Each row is where one point has got to under a steady rotation. How many steps took it there?
The counts run from 0 to 194.
[  4  -9   0   2   6   4  -7  -3  -2 -33  -2   6  -3 -14  12  -4  -8 -14
   7   9  -1   8  -6  -3   8 -14   1  -9  -6  12 -26   1  -8   6  13   2
  16   1  -1  19   3 -11  -1  -8] | 170
[  7  -5   2 -12  12  12 -13  12  -2   5  -2 -14 -12  -9   2  -4 -23  -5
  -2   0   8   4   9 -15  -7 -15  14 -21  -5   5 -12   8  -3  10   4   1
   2  20   1  11 -12  -7  -1 -13] | 185
[-11  -8   2  -6   7  -3 -12 -15   2  -8  14  10  -2 -10  -5 -11  11 -21
 -17  12  11  -2  18  -1  -6   0   6  -4  12  -5  13   2 -14  13 -14  16
  16   6  -3   1 -10   1  -6 -12] | 44
[  2  13   1  17 -10  13 -16  27   0 -17  -3 -14  -8  12   1  -1   2  13
   2   5   7 -17  -5  -6   6  -4  -3  -8 -19  -9  -2   2 -11   2   3  -5
  -8   3  12   6  -9 -24   2   3] | 190
[ -2   9  11  -3   6   5  -8   4   2 -15   9 -13   8  -3  -6 -23  18  -3
 -15  -5  10  -4  12   0  -6   4   7  -4   3  -1  13  -2 -11  11   1  12
  -8   1  12   4 -11 -32  -2  12] | 115
[  5 -19   6  10   4   4  -2 -18   3 -28   1   9  -7 -14  -2  -6  -4  -8
   1   2   6  16  -1  15  11 -12   4  -9  -7  15 -14 -13 -12   3   6  -7
  10   4   3  21   8  -8   4 -10] | 171
[ -5  14  -2   3   1 -12  -3  15 -12   7   9  -6  14   2   9 -17  -5   7
  -2  14   2  -5   2 -19  -7   2   2   3  -7  -6  -3  15  -7  10 -18  21
  -8  12  -6  15  -1   3 -16  20] | 77
[  6   9  -8  -4  -3 -10  -6  13  -1 -12   7   4  -9  -6   9  -7 -15   6
  20   2  -9 -10 -13   7   7  -9 -15  -9 -18  13  -5  -4   9  -3 -12  -5
 -17  -8   0  13  12  15  14  -6] | 21
[  4   7  -6 -11   7  -4   0  -4  -6 -22  -5 -16  -4  -5   9 -27  13 -16
   1  18  -1  10   2 -13  -4   8  10  11  -5 -13   0   2 -11  13  -8  14
  16  -4   2  -1 -10  -4  -7   0] | 165
[  6  -1   8  20  -6   4   3  -3   2 -10  -1  -9  -9   1 -20   5   6   4
   2  -4 -13  -4  -7  17  -9   9  -7  -2  -5  13  -4 -12 -27   9  -6  -9
  -5  11  -4  32   3  -6  -9  -6] | 50
[ 11   3 -10  -8   2  -9  -5  10   4 -20   6  -3 -10  -8  12 -19  -8   0
  23  -1   6   6  -5  -2  12  -9  -7  -5 -25   5  -1  -1  11  -4 -15  -7
 -16  -8  11  -1   2   6  17  -7] | 22
[  4  -2  -1  21  -6   4 -15  11  -5 -10   5   9 -10   9   2   0   3  12
  -7   2  15   1  -8 -13   4  -4   9  -5 -23  -8 -17  16 -22  -2  -8   3
   2   5   1  10  -6  -8   0  19] | 2
[ -4  16 -10   3 -10   2 -21   6  -5  -5  12  10  -4  -2  16  -3  -9   9
   4   0   2 -14  -6  -2  -2 -17 -21 -10 -13   1   6  -2   8 -16 -23   6
 -14   7  -3   8  12   6  10   6] | 143
[ -3   3   1  -8  11   9 -15  13 -10  15   4 -14  -5  -9   4   0 -26 -10
   1   9  -1  -8  13 -15  -8 -16   1 -19   2   5  -3   1   0   1  -7   9
   3  18  -9  15  -2   8 -12 -17] | 184
[  0   3 -11  13  -8 -18   3 -14   7 -11   7  -1  -4   3  -9 -10  17   5
   3  -1   5   8  -2  17  -6  16   2   6  -8  -5   5  -4 -21  10 -29  -6
  -7   8  -2  16   6  12  -2  12] | 126
[ -7  11 -14   0  -9  -9  -9  -5  -4  -4  -2  10 -10  -1  16   1  -2  -3
   9  18 -14  -6  -8   1 -11  -3 -12   4  -3 -10  -1   9  -3  -4 -25  14
  14  -1 -13  15   9  27  -1   0] | 92
[  3  -3  -1  -3   5 -21  -1  -3   5 -18  16   1  -7  -5 -14 -22  15  -5
   6  -7   7  -1   5  12  15  14   4   2 -15   9  11  -3 -11  16 -19  -7
 -17 -10  10   0  -7   7   5   6] | 161
[ -6  15  -9  -3   6 -10   6   5  -8  -4   8 -18   4   2  -3 -21   7  -8
  10   9  -9  -4   2  -2   5  22  -6  14  -6  -3  14  -7  -7   4 -19  13
 -13  -6  -5  10  -1  17 -14   6] | 163
[-21  11  -6  15  -8  -6 -18   4  -4  -5  21  10  -1   7   2   2   2   1
  -3   3  11 -15   3   1  -8   2 -23  -4  -1 -10   4  -2 -11  -5 -30   5
  -7   6  -6  13  12  14   2   2] | 5
[  1  24   2 -13   9  -4 -11  27 -13   3  10 -23   5   3   6 -22  -8   1
  -1  -6   5  -8   3 -15  -5   2   0  -9  -6   1  -4   9  -5   8  -7   7
 -19  10   1  10  -4  -8  -4  17] | 113
[ 17 -15   5  -3  13  21  -4 -12   2 -17 -11  -8 -13 -15  -4 -11   1 -15
   5   2  -1  15   2   2  12 -11  15  -4 -11  15  -1 -14  -9  -5   7   7
  10   2   4  14  -7  -7  -4 -20] | 135
[-18   1   1  10 -13 -11 -14   3   7  -7  15  17  -7  -4   1   2  -7   9
 -10  13   0 -21   3  29   6   6  -6 -12   5   8   7  -4 -10  14  -6 -17
  -2   3   5  12   1   1   3  -1] | 157
[  0   3   1  16 -11  14 -19   9  10 -21   2   1 -11   5  -2  -3  18  11
  -3   1   7 -14  -4   7   4  -1   3  -6 -13 -12  14  -4 -10   2  -2  -8
  -2   4  17  -6 -12 -24   8   1] | 191
[ -2  -2   5  -7   6   8 -14 -18   1   7  11  12   2 -14   0 -10  -3  -8
 -12   0   6   0  15  -1 -10 -15   3 -10   6   7  24  -6  -2  -7 -15  18
   1  19  -4   8   3   4  -9 -10] | 182
[-12   8  -4  10   0   0 -17  16  -7  12   8  -9  -9   3   6  -1 -17  14
  -3  -8   3  -5   3  10  25  10   4 -10 -13   2 -14  -3  -9  -3   0 -17
 -16   1  -3  19   0  15  -5  14] | 36
[ 13  -6   4 -11   3  -6   6 -20   5   1  -3  -1   0 -20  -6 -18  -4  -2
   4   2  -8   6   6  11  -9  -3   4  -2  -6  12  26  -8   1  -4 -18  11
 -11  12  -4  11   4  16  -6 -14] | 60
[ -4   9  -5   2   1  -5  -8  13  -6 -14  13  -6  15  -1   8 -20  -1  -4
  -5  13  20  -1   2 -21  -8  -2   5  -2  -6 -13  -6  17  -9  12 -12  20
   1  14   3   8  -4 -13  -5  15] | 78
[ 11   4  -2 -12   6  -9   2 -17   6  -2   4 -10  -5 -11  -4 -25   6   3
   4 -10  -1   8   5  16   3   7   8  -3 -13   8  27 -15   4  -7 -18   0
 -19   1  10   0   1   7   4   2] | 24
[  2   9  -5 -18   4  -7  -8 -14   5 -28   4   8 -13  -3  10 -19  18 -21
  -3  -6   0   5  -3   4 -13  -2  -2  -1   7  -2  -2   0  -6  11 -15   9
  16 -10  -1   1  -2 -11  13  -2] | 130
[ -3   6  -1  17   2   5  -3  15  -8  -6  -1 -10 -13   9  -9   0   6   2
  13  14 -14  -8  -4   2  19  13  -5  13 -16   8  -7  -5 -17  -1  -3   4
  -5 -13  -9  21  -6  15 -16  -4] | 87
[-14  10  -9   2   6  -2 -17  12 -11 -12  14  -2   0   4  11 -14   8 -14
  -1  13   9  -9   8 -24   3  -2  -3   5  -5 -14   6   8  -4  -1 -18  26
   6  -6  -4   1  -5   2  -8   0] | 42
[  5  25  -8 -18   7   2  -1   6  -8   9  -7 -24   0  -7  19 -28 -12   4
   7   4 -18   2   0  -4  -2   7   5   4  -9  -3  11  -3  11  -9 -12  15
  -4   2  -5   8  -4  10  -7  10] | 26
[-25  12  -3  -1   5   1 -15  17 -13  -7  13 -11   0   0   5  -1 -14 -18
  -7   9   4 -14   5   5   0   5 -16 -16  13  -2 -15  -6  -8  15   1  -5
   4   1  -8  14   2  -2  -8  -9] | 82
[ -5  18   3 -22   9   5  -9  12 -10  23   6 -19  -5  -7   2 -14 -17  -2
  -1  -5  -9 -13  10  -8   2  -2   3 -11   6  11  11  -2   6  -1 -10  15
 -18   0  -3   9 -11  10  -5  -6] | 148
[ -9  18 -13   7  -6 -14   0  -6  -3  -8   5  -8  -5   9   5 -10   6  -1
   5   0  -5   2  -5  13 -12  19 -12   7  -2 -10   3  -6 -16   0 -29  -2
  -6   3 -11  19  12  16  -1  13] | 127
[  1  -1   9 -12   4   3  -5 -19  -2  -7   0  11  11 -20  14 -20   2   7
 -20   6 -13   2   5  11 -11  -8  15  -1   8  10  17  -1  -2  -2   8  22
   8  10   3  11  -6 -19  -2  10] | 29
[-26   9   2   3  -1  -3 -13   0  -5  -9  13  -6  11  -2   3  -2  -7 -16
 -16   7   1 -14   9  12  -9  12 -11 -11  22  -1  -1 -10 -11  14  -7   2
   2  12  -9  17   4  -8 -12  -7] | 81
